128 stands for zero in the data rows.
Here are some points:
[126 181 99 137 66 117 157 173 119 203 79 127 53 90 152 179 128 84 160 127 192 150 119 109
 136 189 113 144 79 119 151 164 130 120 114 111 103 102 100 96 90 167 51 105 48 86 149 178]
[140 45 169 108 215 142 75 52 161 0 223 124 224 201 68 20 148 104 157 129 172 136 95 78
 98 109 93 100 86 95 107 116 96 177 91 139 67 126 191 216 193 74 255 179 255 220 122 82]
[129 171 113 138 87 124 152 164 115 197 78 125 57 95 153 182 132 95 158 131 183 150 126 119
 140 183 120 145 90 123 149 159 127 123 111 107 98 99 99 98 88 169 46 106 49 88 155 182]
[122 174 102 138 74 118 152 165 115 187 87 127 68 98 144 168 130 72 176 129 214 155 111 99
 132 199 99 145 58 116 161 175 131 131 110 117 95 105 111 107 88 168 47 106 46 82 148 172]
[117 185 90 137 58 111 157 175 116 172 96 128 83 106 146 162 114 221 54 131 0 95 175 209
 143 100 173 142 197 157 120 100 130 108 126 112 132 107 93 85 92 109 101 109 115 117 128 137]
[126 172 114 143 93 130 158 167 117 200 75 126 49 92 153 181 123 121 129 133 141 146 146 147
 144 164 135 145 119 130 138 140 125 110 114 102 109 97 91 91 92 178 59 110 55 89 149 179]
[141 31 181 113 238 142 73 42 136 39 182 130 226 168 104 68 136 136 123 125 112 115 115 111
 115 60 134 102 166 122 92 83 122 143 141 151 149 164 173 180 188 83 236 168 236 196 113 76]
[129 186 104 143 75 124 162 176 118 202 77 126 49 89 152 179 127 113 143 133 156 144 136 134
 143 171 127 144 109 129 145 148 127 109 110 100 104 98 93 90 90 164 58 111 60 94 154 178]
[117 140 113 127 105 123 139 147 128 124 137 131 146 133 130 127 112 193 64 119 14 90 152 180
 135 85 169 134 206 161 126 110 150 114 165 138 179 139 107 91 110 91 121 102 129 110 96 96]
[137 36 175 113 227 148 84 58 148 31 199 135 229 178 97 58 136 127 131 126 125 118 110 105
 111 87 122 106 139 120 108 108 126 150 144 155 150 164 175 182 185 94 226 165 223 186 112 78]
[123 183 96 138 65 117 158 174 116 203 79 130 54 93 152 180 127 93 157 131 183 152 129 119
 135 179 113 143 87 122 151 160 131 119 117 110 108 105 98 95 89 163 50 106 52 90 152 177]
[128 173 108 137 84 123 154 165 116 194 82 128 59 95 150 175 128 86 159 130 190 153 123 116
 138 188 114 144 81 122 154 164 131 124 109 108 100 103 105 101 86 166 48 104 47 84 148 179]
[129 178 108 140 81 123 157 169 114 196 78 127 58 96 154 179 129 86 161 133 196 153 122 110
 136 188 117 149 86 125 153 160 128 119 112 111 103 103 99 98 85 166 48 104 48 87 151 179]
[127 181 103 140 71 119 155 169 114 199 75 124 51 90 152 179 126 94 150 127 175 149 128 122
 140 181 118 146 90 123 149 155 128 117 114 110 107 104 100 97 90 167 50 104 48 85 150 177]
[125 227 79 143 24 102 170 198 112 204 66 123 39 91 161 191 120 239 54 143 0 101 190 225
 152 103 178 135 188 139 97 80 113 65 124 90 145 105 76 70 103 163 96 132 97 117 154 172]
[124 193 94 139 54 112 158 175 112 201 76 129 50 93 154 185 129 123 139 134 147 145 143 143
 145 169 130 144 109 127 137 140 123 106 117 106 115 102 92 89 86 163 58 111 60 94 152 179]
[133 48 165 110 212 142 85 62 148 30 198 133 229 176 95 54 132 140 123 127 106 111 114 113
 113 72 125 101 148 119 99 96 123 146 140 150 147 161 173 182 189 89 232 165 231 189 112 73]
[139 34 178 111 231 151 73 49 167 0 234 134 227 202 68 23 142 107 150 129 160 130 100 86
 98 119 89 98 77 95 114 127 104 165 108 145 99 141 187 206 192 82 246 175 247 212 123 84]
[130 161 119 136 101 125 146 153 110 191 78 124 60 92 149 176 130 68 177 130 223 158 111 97
 131 195 100 142 63 119 160 175 132 129 113 114 95 102 101 99 84 169 41 103 41 85 152 181]
[127 188 103 144 69 120 159 174 115 203 71 124 45 91 158 189 129 123 136 133 147 143 141 140
 141 166 132 143 111 125 135 139 125 105 116 104 112 102 93 90 90 168 57 113 59 96 155 181]
[129 168 115 136 91 124 148 161 116 196 84 128 63 97 151 175 132 65 176 131 221 162 115 99
 136 196 103 146 64 120 161 175 132 131 109 111 93 102 104 105 87 173 46 103 40 77 146 178]
[135 36 182 116 236 147 81 55 134 51 177 126 224 157 109 82 136 129 129 125 124 117 112 108
 110 76 128 105 152 123 106 102 135 122 162 155 189 176 161 155 177 106 211 160 203 169 110 82]
[126 220 83 144 33 107 169 193 110 196 66 121 44 91 158 187 119 218 69 141 22 110 183 211
 151 116 167 137 174 139 108 91 113 71 117 91 134 102 79 73 97 166 87 129 91 115 159 178]
[123 213 82 142 37 108 169 191 115 194 78 125 54 94 151 180 120 202 80 138 38 110 172 196
 147 135 157 143 159 140 121 110 119 84 118 97 126 101 85 80 99 155 81 120 87 109 153 172]
[121 206 87 138 46 105 162 184 113 186 76 121 56 95 150 177 114 240 48 136 0 92 186 226
 154 94 193 145 218 158 104 78 116 68 126 96 148 108 79 69 100 137 99 119 106 118 142 157]
[145 16 190 108 255 150 63 28 147 6 211 124 221 181 80 34 140 103 155 134 173 140 107 88
 106 106 100 99 98 98 104 111 107 134 122 137 129 148 167 182 191 84 252 179 253 216 129 91]
[125 171 110 139 86 124 152 165 117 196 82 128 59 94 149 175 130 76 174 133 217 157 115 98
 130 191 104 144 67 120 157 173 135 129 113 113 96 102 105 104 92 171 47 101 40 77 144 173]
[123 216 80 139 27 102 164 189 110 202 66 123 39 89 158 188 120 175 96 138 72 123 162 179
 144 131 156 140 159 138 122 110 120 87 117 99 128 103 85 80 96 163 79 124 83 109 157 178]
[139 44 173 115 222 148 82 59 158 10 216 131 225 184 78 38 141 124 138 130 134 123 108 99
 109 83 117 101 132 117 106 108 118 152 129 148 134 155 179 189 190 88 236 168 233 195 115 78]
[127 98 143 121 159 134 113 105 134 74 165 131 205 157 113 90 119 164 90 120 55 96 128 142
 121 63 155 120 198 149 111 99 143 155 158 161 160 160 160 156 155 82 178 125 177 136 84 63]
[133 48 164 113 214 146 90 64 141 31 185 124 223 168 97 59 132 136 117 122 103 112 115 113
 111 65 130 104 161 126 101 91 123 147 137 152 146 162 174 182 183 82 226 159 227 188 111 71]
[126 77 147 113 173 132 99 86 139 48 184 125 226 169 100 74 134 131 125 123 115 114 111 110
 109 103 116 110 123 119 119 121 132 153 146 160 153 157 168 172 169 99 206 152 201 164 103 73]
[132 60 162 115 200 145 93 75 151 26 202 131 231 185 88 51 134 127 129 127 124 122 112 107
 110 82 118 104 137 120 106 106 114 164 124 150 121 152 185 199 186 93 226 161 221 178 105 72]
[157 0 206 115 255 161 54 11 174 0 237 134 224 201 53 0 149 97 163 133 182 143 102 82
 117 81 118 97 130 105 84 81 87 154 94 126 76 125 173 197 196 54 255 181 255 232 125 81]
[125 215 79 136 28 105 167 195 113 212 65 127 35 88 161 196 121 207 83 141 40 116 179 204
 151 119 169 139 178 139 108 92 113 72 120 94 139 105 81 73 99 166 80 125 83 110 158 179]
[129 174 117 145 93 128 154 162 117 196 81 126 59 93 150 176 130 72 174 130 215 156 114 102
 137 195 104 142 65 118 159 171 131 130 113 117 99 105 104 102 88 169 44 100 40 78 146 179]
[125 86 141 116 160 126 103 94 127 83 157 129 192 148 119 103 125 164 99 121 65 100 125 137
 118 58 149 113 193 148 115 104 150 139 170 163 188 172 158 149 160 97 181 131 178 143 92 71]
[118 195 90 136 52 109 159 180 115 174 87 122 71 102 148 168 116 199 70 131 29 105 168 194
 145 139 155 147 154 140 127 118 123 98 121 104 124 101 86 83 97 138 88 114 96 105 139 154]
[120 83 139 113 162 131 104 95 128 67 167 124 210 161 110 88 129 136 117 121 103 111 117 118
 106 107 107 108 117 120 127 133 134 162 145 160 146 157 171 177 168 88 201 144 198 159 92 61]
[134 46 168 107 211 138 80 57 141 29 196 125 226 174 91 55 143 108 147 125 154 127 102 88
 104 92 109 100 118 106 103 107 116 137 130 143 140 155 170 179 186 89 236 169 236 197 117 83]
[125 188 106 141 72 118 155 172 113 201 73 126 47 86 152 179 120 127 126 133 135 143 147 149
 142 160 134 139 119 126 132 135 120 103 110 100 108 97 87 85 88 168 59 113 60 93 152 180]
[129 180 111 143 82 120 155 167 115 199 80 128 58 94 152 178 128 93 157 131 185 150 124 114
 134 178 113 141 84 122 149 157 128 119 112 112 105 103 99 96 84 166 48 109 49 88 152 177]
[125 78 146 115 173 136 103 93 152 41 201 130 228 182 96 61 135 134 124 125 112 113 109 106
 104 103 105 107 112 117 124 131 128 169 137 161 134 155 179 187 176 94 215 153 210 168 99 67]
[139 38 171 109 221 138 72 44 149 4 204 122 223 179 78 34 138 121 140 128 137 122 105 94
 114 64 128 101 157 120 90 82 107 148 116 138 114 145 174 190 193 77 251 177 253 212 120 79]
[123 84 138 112 157 129 107 98 137 57 175 122 223 163 102 80 130 142 117 123 99 109 115 116
 105 101 119 114 131 124 123 129 138 160 147 161 151 161 172 171 167 88 195 140 190 151 90 61]
[142 23 183 110 246 148 68 34 151 5 209 130 224 183 80 33 139 116 141 128 147 130 112 100
 115 82 117 101 134 113 98 95 108 153 117 142 112 146 175 191 188 74 250 176 254 213 122 80]
[129 60 160 115 197 141 95 76 138 58 181 132 226 161 104 78 129 147 110 122 90 108 122 126
 113 72 133 109 164 133 112 105 139 146 162 163 176 170 166 167 174 98 207 151 201 163 100 71]
[127 75 153 116 183 138 103 91 136 67 175 127 216 160 106 80 122 144 103 117 82 105 121 125
 110 95 119 114 135 127 123 127 144 159 156 160 158 161 167 171 171 94 200 143 194 155 95 66]
[128 79 147 114 175 135 104 93 133 64 172 125 216 159 107 82 121 156 99 122 71 100 123 131
 111 78 131 110 160 132 116 116 143 153 162 162 168 163 161 159 166 90 197 141 193 155 94 67]
[128 74 153 117 182 138 100 89 130 77 164 131 202 157 119 97 127 159 100 121 70 100 123 131
 112 80 131 111 155 132 114 112 141 153 157 161 163 165 163 163 160 87 186 133 187 148 94 67]
[130 158 126 143 112 132 149 154 120 196 84 126 63 92 150 176 135 62 187 131 237 162 107 89
 132 201 96 143 51 117 164 181 134 134 108 115 90 106 109 108 87 173 40 102 36 79 148 177]
[124 83 143 115 165 130 100 92 147 37 201 129 229 179 90 55 126 140 112 119 95 109 116 119
 110 87 118 106 137 125 118 119 131 170 139 164 136 159 182 189 178 87 216 149 214 169 96 63]
[121 99 134 119 150 129 115 111 125 104 149 132 173 146 127 118 122 171 91 121 50 96 134 148
 121 79 148 122 185 151 124 115 154 122 176 155 198 167 138 123 140 95 153 115 153 121 88 77]
[127 180 104 139 78 121 156 168 114 199 77 126 52 92 154 180 129 95 151 130 177 148 127 119
 138 181 119 146 91 125 150 156 129 119 111 109 104 104 101 98 90 165 48 104 48 85 150 180]
[181 0 237 116 255 173 30 0 185 0 252 128 213 203 34 0 155 70 179 132 222 153 94 65
 113 113 105 104 101 100 100 103 78 142 77 105 51 105 152 178 184 13 255 165 255 230 107 58]
[128 188 101 138 63 117 157 174 117 204 76 126 51 90 153 184 128 104 152 134 169 149 131 128
 144 181 125 149 99 127 149 152 129 113 114 111 111 106 99 93 89 165 54 109 55 92 152 182]
[144 10 189 106 255 151 63 25 148 0 211 122 221 184 82 33 143 106 151 131 167 137 108 91
 108 105 104 101 99 101 104 108 107 120 119 131 134 148 162 173 188 74 250 177 255 220 130 87]
[130 176 113 141 88 123 154 164 113 193 81 127 61 93 149 175 127 95 151 129 178 152 131 122
 138 180 119 145 93 125 148 156 128 123 110 107 98 99 100 100 87 168 50 107 51 89 152 179]
[118 202 82 139 43 108 169 189 115 194 79 126 58 98 152 178 119 174 86 127 57 114 161 181
 144 144 149 142 143 133 127 121 124 98 119 104 125 104 88 83 94 149 80 115 86 103 146 165]
[132 72 154 115 182 131 92 77 147 26 195 124 228 178 93 55 130 139 115 122 102 111 116 114
 114 64 131 103 166 127 100 93 124 154 142 157 144 161 177 184 188 87 231 164 228 186 105 68]
12 more points follow, each with its number after it:
[126 167 114 141 92 128 155 165 119 196 83 129 64 97 152 175 130 58 176 124 229 160 109 91
 131 200 98 145 55 117 164 180 135 133 113 116 96 103 106 107 89 169 41 97 36 76 144 174] 0
[126 72 149 116 178 138 103 92 147 45 187 131 229 168 99 70 130 150 111 122 87 106 118 123
 119 56 148 113 189 146 109 99 142 152 157 162 167 168 170 170 175 93 205 148 200 162 97 65] 1
[132 53 164 113 208 141 89 69 138 50 180 129 227 163 106 72 131 143 117 125 98 111 117 118
 112 68 129 102 160 126 105 100 135 144 153 157 165 170 172 176 185 92 224 158 217 177 103 69] 2
[125 179 107 139 77 124 156 170 115 200 77 127 51 91 152 179 125 104 144 133 168 151 137 131
 141 175 121 142 98 125 144 150 128 115 114 108 105 103 96 93 87 167 53 107 53 86 149 179] 3
[131 183 112 141 80 122 153 165 114 195 77 125 56 93 154 181 127 117 140 135 152 145 138 135
 141 171 128 144 104 123 139 142 124 112 108 104 104 99 96 92 87 171 53 107 53 88 153 185] 4
[125 220 81 144 31 107 171 194 113 201 69 127 46 93 159 185 117 219 62 139 16 110 187 219
 152 115 168 136 178 140 107 88 111 68 117 90 135 104 79 74 101 165 88 126 90 111 155 175] 5
[122 174 101 135 72 119 154 168 116 199 82 129 61 94 152 179 130 72 174 127 218 157 115 99
 134 193 99 143 61 119 160 174 134 127 118 119 106 108 103 97 84 162 47 106 46 85 147 175] 6
[121 193 90 138 57 111 163 181 119 171 96 126 80 105 141 159 116 189 80 134 46 111 168 187
 145 140 153 146 152 139 127 120 127 100 123 105 128 103 92 86 95 140 88 115 98 109 143 155] 7
[124 181 102 138 69 119 156 171 116 198 76 127 52 92 153 178 127 84 161 129 195 150 119 109
 138 188 112 146 78 122 153 164 129 118 115 111 106 105 101 98 88 164 49 105 48 85 146 175] 8
[134 162 125 139 106 130 145 153 115 193 87 129 68 98 152 176 133 57 183 130 238 162 110 89
 133 205 96 145 53 117 165 182 137 139 113 119 90 105 110 110 87 173 41 101 37 79 150 180] 9
[125 168 108 136 84 123 153 165 118 201 82 129 58 93 153 177 129 82 164 131 199 155 122 112
 139 191 111 144 78 122 156 165 131 124 111 111 97 102 100 99 89 172 51 108 46 84 148 175] 10
[158 9 194 106 255 149 52 12 171 0 232 118 216 199 47 0 146 87 162 129 188 141 96 79
 116 102 111 98 109 101 95 94 82 149 85 121 66 118 166 191 191 40 255 176 255 235 120 74] 11
Which of these numbered points is nearest to each point below, ignoring the 2 directions in which the first points spread most? Its number follows each.
[159 0 212 111 255 158 47 0 164 0 228 121 215 187 54 0 142 95 161 134 185 140 105 84
 116 99 113 101 118 103 92 88 87 129 98 121 92 126 156 176 188 41 255 175 255 231 123 75] > 11
[132 53 166 116 210 143 89 70 148 42 192 133 228 172 98 68 134 142 119 121 97 106 111 115
 113 76 132 109 158 132 111 108 131 158 143 155 144 160 174 181 176 91 212 153 209 170 103 69] > 9
[125 173 110 141 86 123 155 166 117 199 81 127 59 95 155 180 132 86 163 132 196 155 123 113
 138 186 110 143 79 121 154 164 130 124 111 110 100 104 103 99 85 166 49 110 50 89 151 177] > 10
[126 163 118 139 98 129 150 157 118 195 85 128 62 92 148 173 127 72 172 131 217 160 117 101
 136 198 104 145 67 119 158 173 131 128 114 117 103 106 109 107 93 179 47 104 41 78 146 177] > 9
[121 180 93 134 57 111 152 170 111 199 80 130 58 94 153 177 132 64 176 125 224 157 110 93
 132 199 99 149 58 122 168 182 140 130 120 119 106 108 108 105 91 165 49 104 44 79 141 171] > 6
[124 194 98 143 65 118 163 180 119 173 98 127 83 107 142 161 115 200 70 133 26 104 172 199
 147 147 152 146 146 138 132 124 125 98 115 99 120 99 87 83 93 133 90 113 100 108 140 154] > 7
[133 41 170 110 218 136 77 49 123 49 170 124 227 158 108 80 132 127 127 124 121 116 110 104
 106 71 127 104 154 123 104 99 134 118 162 152 189 175 160 158 185 96 226 164 221 185 115 79] > 2
[127 174 107 138 84 126 158 170 119 201 82 130 61 97 156 180 128 79 162 128 202 156 123 111
 140 194 111 145 77 121 157 168 132 127 115 115 102 104 102 100 88 168 48 108 47 88 154 180] > 10
[126 172 109 140 86 125 154 165 114 196 78 128 59 95 154 177 128 81 165 130 201 153 118 109
 138 192 114 148 79 122 154 164 130 124 113 109 97 100 101 103 88 170 47 102 46 83 149 177] > 10
[125 180 103 141 77 124 160 173 117 201 78 128 54 92 150 179 125 107 150 138 169 150 135 127
 139 172 119 138 94 121 142 150 127 113 110 105 106 105 101 100 92 168 52 105 51 87 151 178] > 3
[136 28 175 110 235 145 80 49 125 65 159 131 208 152 113 89 129 139 117 124 102 114 119 116
 110 45 136 102 183 133 99 84 134 136 155 155 173 170 165 166 177 95 217 158 213 177 110 78] > 2
[129 169 115 139 92 128 153 164 119 197 82 125 58 92 149 178 130 81 166 130 202 155 119 108
 135 189 111 147 82 123 157 165 128 128 111 112 96 100 103 102 88 171 44 101 42 80 147 178] > 10
[129 55 159 112 200 138 92 71 138 44 188 127 228 167 101 68 127 137 118 124 103 113 118 120
 111 94 117 107 131 121 115 120 137 133 164 156 183 171 161 159 173 95 204 150 203 170 109 77] > 9
[121 216 83 143 39 110 170 195 116 197 75 125 49 96 156 185 119 229 60 142 7 106 189 220
 151 106 176 138 194 144 102 80 108 63 116 90 139 105 81 73 101 162 91 128 95 115 155 169] > 5
[128 96 141 118 156 130 112 107 140 76 171 133 204 155 112 92 121 165 94 121 60 99 130 143
 123 59 158 120 206 155 115 100 147 142 166 162 182 168 155 148 153 93 171 126 170 136 93 72] > 1
[125 231 78 146 22 104 174 203 112 210 61 124 32 89 164 197 123 228 68 145 17 113 190 221
 156 106 179 137 190 141 97 81 109 64 120 88 141 105 78 72 100 165 90 130 92 117 159 178] > 5
[118 189 88 134 56 109 159 177 118 169 100 129 86 109 143 160 115 203 68 132 24 103 172 200
 149 128 160 142 164 145 125 118 129 102 127 108 132 107 89 83 96 126 93 111 103 110 136 148] > 7
[124 184 98 140 66 118 160 173 115 201 75 129 53 92 155 181 131 95 161 133 191 151 124 114
 135 184 115 146 84 122 150 158 128 118 115 111 108 104 99 95 87 163 47 106 51 87 153 178] > 8
[126 182 101 138 69 122 159 174 119 201 78 129 53 92 153 179 128 92 158 132 185 150 124 114
 135 180 112 142 84 120 148 159 126 117 115 110 110 107 101 96 87 164 50 106 49 85 147 176] > 8
[123 177 106 141 80 122 155 167 113 197 76 125 56 95 156 182 131 85 162 130 196 154 124 114
 140 189 112 144 79 123 154 165 132 122 114 113 102 104 100 99 91 169 51 106 47 82 148 174] > 10
[137 38 178 115 232 148 76 49 166 0 230 133 227 200 70 20 140 117 142 129 144 129 106 96
 101 108 95 98 91 99 110 120 109 163 119 149 110 144 181 199 193 82 251 175 249 208 114 76] > 7
[124 183 101 141 68 121 160 177 117 203 78 130 53 92 153 180 129 90 160 131 194 153 124 113
 136 186 116 148 86 128 157 164 132 118 117 112 108 104 97 95 87 162 49 104 48 85 148 176] > 8
[133 36 176 114 229 144 80 55 137 45 184 132 229 165 107 78 134 140 122 125 106 111 111 108
 111 56 138 109 177 134 103 91 134 137 155 155 173 171 169 166 176 102 208 156 204 168 107 78] > 2
[144 28 185 112 242 149 72 44 149 14 206 128 226 180 86 50 142 122 140 127 139 126 109 100
 113 74 122 99 143 116 94 90 111 140 126 144 133 155 175 185 191 85 240 172 240 203 122 86] > 4
[125 162 112 138 91 126 149 159 116 197 85 130 61 95 150 175 129 69 173 130 221 163 120 104
 136 196 103 145 69 121 160 173 131 130 112 114 95 103 104 102 86 168 42 99 41 81 148 177] > 10
[123 75 144 111 170 136 109 98 125 111 140 131 161 139 132 123 121 166 86 116 49 97 130 147
 118 74 144 118 180 146 124 116 157 133 176 158 191 163 139 126 142 100 156 121 154 125 89 77] > 9
[119 186 96 136 64 114 156 176 118 180 98 132 79 106 146 164 114 200 69 129 24 99 167 196
 144 135 163 150 168 149 128 119 132 99 132 109 137 109 88 81 96 126 94 111 104 108 132 146] > 7
[119 118 122 117 124 122 123 127 130 98 152 128 179 148 124 112 123 178 85 120 40 91 131 148
 121 61 162 124 209 158 117 104 149 153 161 157 163 152 145 140 141 88 163 122 166 129 89 71] > 1
[133 57 164 114 203 145 91 73 167 7 230 133 227 201 73 30 140 116 140 125 141 124 105 96
 100 121 88 101 78 98 121 134 113 160 124 151 123 151 184 195 189 88 234 168 232 195 112 77] > 7
[127 187 106 144 73 121 157 171 112 198 73 125 47 88 149 179 122 133 126 136 127 142 151 155
 148 159 139 143 126 129 134 131 122 103 108 98 105 98 92 91 94 172 60 113 60 96 155 182] > 4
[135 61 167 120 202 146 92 76 163 5 230 131 229 199 71 31 139 111 139 123 143 126 103 93
 100 125 89 105 81 104 130 145 123 170 124 151 118 148 186 198 188 96 225 160 218 183 109 78] > 7
[128 191 102 141 66 117 157 173 112 201 68 124 41 87 155 185 121 148 112 132 105 134 154 164
 148 151 150 147 142 135 128 125 121 99 116 98 119 102 89 88 96 174 66 117 65 98 156 183] > 4
[124 68 154 118 190 141 105 90 139 72 171 135 213 158 114 88 122 155 99 121 72 100 122 132
 120 56 152 115 198 148 112 97 145 147 164 162 176 170 162 160 164 98 190 139 185 145 91 64] > 1
[123 238 71 146 15 99 176 204 113 220 58 128 24 83 162 197 117 255 44 144 0 96 196 237
 153 84 191 136 214 148 89 61 106 49 121 84 148 107 79 72 111 169 95 133 98 120 159 174] > 5
[140 47 169 112 213 142 81 57 159 0 224 127 226 196 73 30 144 117 144 128 145 127 106 94
 106 98 103 100 111 108 108 115 109 162 116 145 111 146 185 204 196 85 249 175 245 209 120 82] > 7
[128 172 112 139 85 122 151 162 115 197 80 129 60 95 155 181 129 85 164 132 201 157 123 109
 134 184 107 142 78 121 153 166 130 124 112 111 101 104 103 100 88 169 49 105 45 87 149 178] > 10
[123 74 149 117 180 139 107 96 136 81 165 132 201 154 117 98 124 159 96 118 65 100 127 139
 121 51 156 115 207 151 109 94 145 146 163 157 170 160 149 147 154 95 179 129 172 134 85 66] > 1
[116 114 124 121 129 125 125 126 129 113 139 130 158 138 129 121 118 185 77 121 32 92 143 163
 131 54 177 130 234 169 117 97 154 144 164 151 165 149 135 126 127 86 143 110 150 119 88 76] > 1
[125 169 110 137 86 122 150 157 112 196 79 129 57 91 149 177 126 86 157 127 188 151 121 113
 135 183 110 141 81 123 153 162 129 118 116 113 111 107 102 95 87 168 45 102 45 83 147 178] > 10
[136 44 169 112 218 144 84 62 152 22 204 128 228 181 91 48 135 132 123 124 117 116 115 110
 113 76 123 102 144 117 98 95 119 145 140 152 147 162 174 181 189 80 242 171 243 199 113 72] > 3
[119 124 118 120 117 123 130 134 133 99 156 129 178 146 118 106 117 178 82 122 39 92 136 156
 124 88 149 125 177 150 128 122 153 140 165 153 172 151 136 127 132 90 145 110 148 118 88 75] > 0
[120 198 92 140 52 108 158 181 115 190 84 128 62 102 155 177 118 205 72 138 26 106 172 203
 149 134 161 145 164 144 125 114 125 98 124 106 132 105 88 82 93 139 87 115 96 108 143 158] > 7
[119 102 130 120 144 130 121 117 126 110 142 134 165 140 128 119 118 179 82 122 42 97 141 160
 129 56 169 126 221 161 118 99 152 142 159 151 167 152 138 129 135 87 153 113 155 122 86 71] > 1
[117 210 79 139 37 104 168 193 116 196 83 128 58 97 152 178 115 219 60 136 11 100 178 208
 143 121 162 140 169 142 116 104 120 75 122 93 140 103 80 73 97 149 90 120 96 108 144 160] > 7
[134 51 168 115 212 145 91 71 144 49 180 132 229 164 103 73 129 139 115 120 99 110 116 118
 117 63 141 109 177 136 105 95 133 148 152 159 162 167 170 175 181 97 217 154 209 170 104 74] > 2
[126 182 106 142 78 123 159 171 114 202 75 128 51 93 157 186 126 132 127 135 131 141 146 149
 144 161 137 142 119 125 131 132 124 105 115 104 113 104 95 92 91 170 56 111 59 95 155 180] > 4
[116 189 88 135 54 110 161 180 118 185 90 130 72 101 147 166 110 202 62 128 16 94 164 195
 141 110 170 143 189 154 123 110 135 119 127 111 119 103 94 92 97 112 100 109 112 112 127 137] > 7
[124 181 99 135 64 118 157 173 116 198 81 131 59 94 153 178 130 76 167 127 208 157 118 103
 133 189 102 142 67 119 160 174 137 127 119 116 107 106 104 100 88 163 48 104 47 82 145 174] > 6
[126 185 100 139 68 120 158 173 114 202 76 128 52 93 157 184 127 109 143 132 159 146 134 132
 143 174 128 147 104 126 144 149 126 114 115 107 109 103 96 93 90 165 54 108 54 90 151 179] > 3
[128 170 112 139 89 124 152 164 117 196 82 126 60 94 150 173 129 73 172 133 216 158 114 99
 130 194 105 145 68 118 159 171 131 128 111 114 98 102 104 104 89 171 47 104 44 86 151 179] > 10
[125 157 116 136 100 128 148 155 116 195 87 131 67 96 149 172 133 42 192 125 255 167 99 74
 128 208 86 144 35 115 173 194 138 141 112 122 94 109 115 114 88 171 39 99 33 73 142 172] > 0
[128 172 115 142 93 127 154 165 116 195 82 127 62 96 152 177 130 82 164 130 201 155 123 110
 137 186 105 138 72 118 153 165 131 128 109 111 98 101 102 101 84 166 44 100 43 79 148 176] > 10
[121 219 78 139 28 105 173 198 115 202 68 124 44 91 158 185 114 236 48 138 0 95 187 226
 152 101 185 138 202 150 102 81 118 72 125 96 142 105 80 72 101 146 98 126 104 118 148 165] > 5
[114 163 90 126 68 110 146 164 114 181 98 131 81 108 149 166 117 174 80 122 42 98 146 167
 131 136 135 139 139 142 144 144 144 122 145 130 145 122 105 94 102 108 103 103 113 103 113 122] > 6
[121 106 132 120 143 129 121 120 138 83 165 130 198 153 115 94 121 175 86 121 47 93 131 150
 123 65 160 124 205 156 118 105 149 163 160 161 156 153 152 150 147 82 171 122 173 133 84 62] > 1
[122 213 80 138 34 105 169 194 114 196 73 120 50 92 154 182 116 211 67 137 23 113 184 210
 152 120 162 140 169 138 111 96 110 71 115 91 134 104 82 74 96 160 85 126 90 110 153 173] > 5
[130 179 114 142 89 125 156 168 117 200 79 129 55 95 156 183 127 123 133 133 141 141 141 143
 143 166 135 144 117 128 136 137 123 109 109 102 104 98 94 92 92 173 58 112 57 91 152 179] > 4
[124 181 99 139 68 121 159 174 115 201 75 128 52 93 155 180 130 89 157 130 187 153 127 117
 141 187 114 146 82 122 152 160 129 115 115 114 112 108 101 98 90 168 53 106 49 85 148 176] > 8
[125 87 146 119 167 132 107 98 133 82 166 133 202 153 120 99 123 163 94 120 62 98 127 136
 119 65 147 117 189 146 116 108 150 137 175 160 191 169 148 140 152 93 173 126 169 134 88 71] > 1
[153 4 201 113 255 159 55 17 172 0 234 126 219 199 56 0 148 94 163 134 186 144 102 83
 113 100 109 100 109 102 96 99 91 142 99 125 89 129 168 188 194 56 255 181 255 231 126 81] > 11
[126 82 146 117 172 134 105 93 136 64 175 131 218 159 108 82 123 152 102 121 76 103 124 130
 119 71 146 118 182 141 111 102 142 139 164 160 178 169 159 152 159 92 183 133 183 145 94 70] > 1
[119 152 112 130 97 124 144 153 122 134 130 133 133 131 131 134 118 171 87 124 56 104 149 166
 133 162 126 144 112 133 150 156 139 141 125 126 116 112 116 115 103 105 102 99 113 102 109 117] > 7
[124 193 94 141 57 116 162 179 113 200 72 124 48 90 153 182 124 132 124 133 127 139 149 151
 145 162 134 143 120 127 135 136 125 105 118 105 120 105 95 90 91 168 60 113 61 93 153 178] > 3
[119 96 136 116 148 127 113 110 128 105 148 133 172 142 123 114 119 174 84 118 40 92 132 149
 122 57 162 123 210 158 116 102 151 136 168 158 181 163 145 133 146 92 164 119 161 124 82 67] > 1
[130 66 151 110 183 132 96 79 126 74 156 126 203 153 123 98 126 153 103 120 79 106 122 127
 113 55 139 108 184 139 108 95 139 133 166 159 182 168 155 151 168 95 203 151 199 162 100 69] > 2
[131 51 168 114 209 142 89 65 136 45 173 127 228 165 107 75 131 146 120 126 100 110 113 115
 109 66 129 104 161 128 105 99 129 141 148 152 159 164 167 171 180 91 218 154 214 173 101 71] > 2
[128 173 112 140 86 125 157 167 118 199 80 127 58 95 153 179 131 77 165 130 205 158 121 107
 136 189 107 145 75 123 158 168 130 124 111 110 96 102 102 101 87 166 44 100 41 79 145 176] > 10
[138 41 176 114 227 149 79 53 159 9 213 132 229 194 78 33 137 118 134 125 134 125 110 101
 111 82 116 103 134 115 101 99 101 178 106 146 88 141 191 214 193 74 251 175 253 208 111 70] > 7
[128 89 142 111 159 129 105 98 140 61 181 130 228 169 109 85 134 138 122 122 107 113 115 114
 109 93 115 107 132 126 122 123 135 158 144 160 148 156 169 171 166 97 198 144 192 155 99 76] > 6
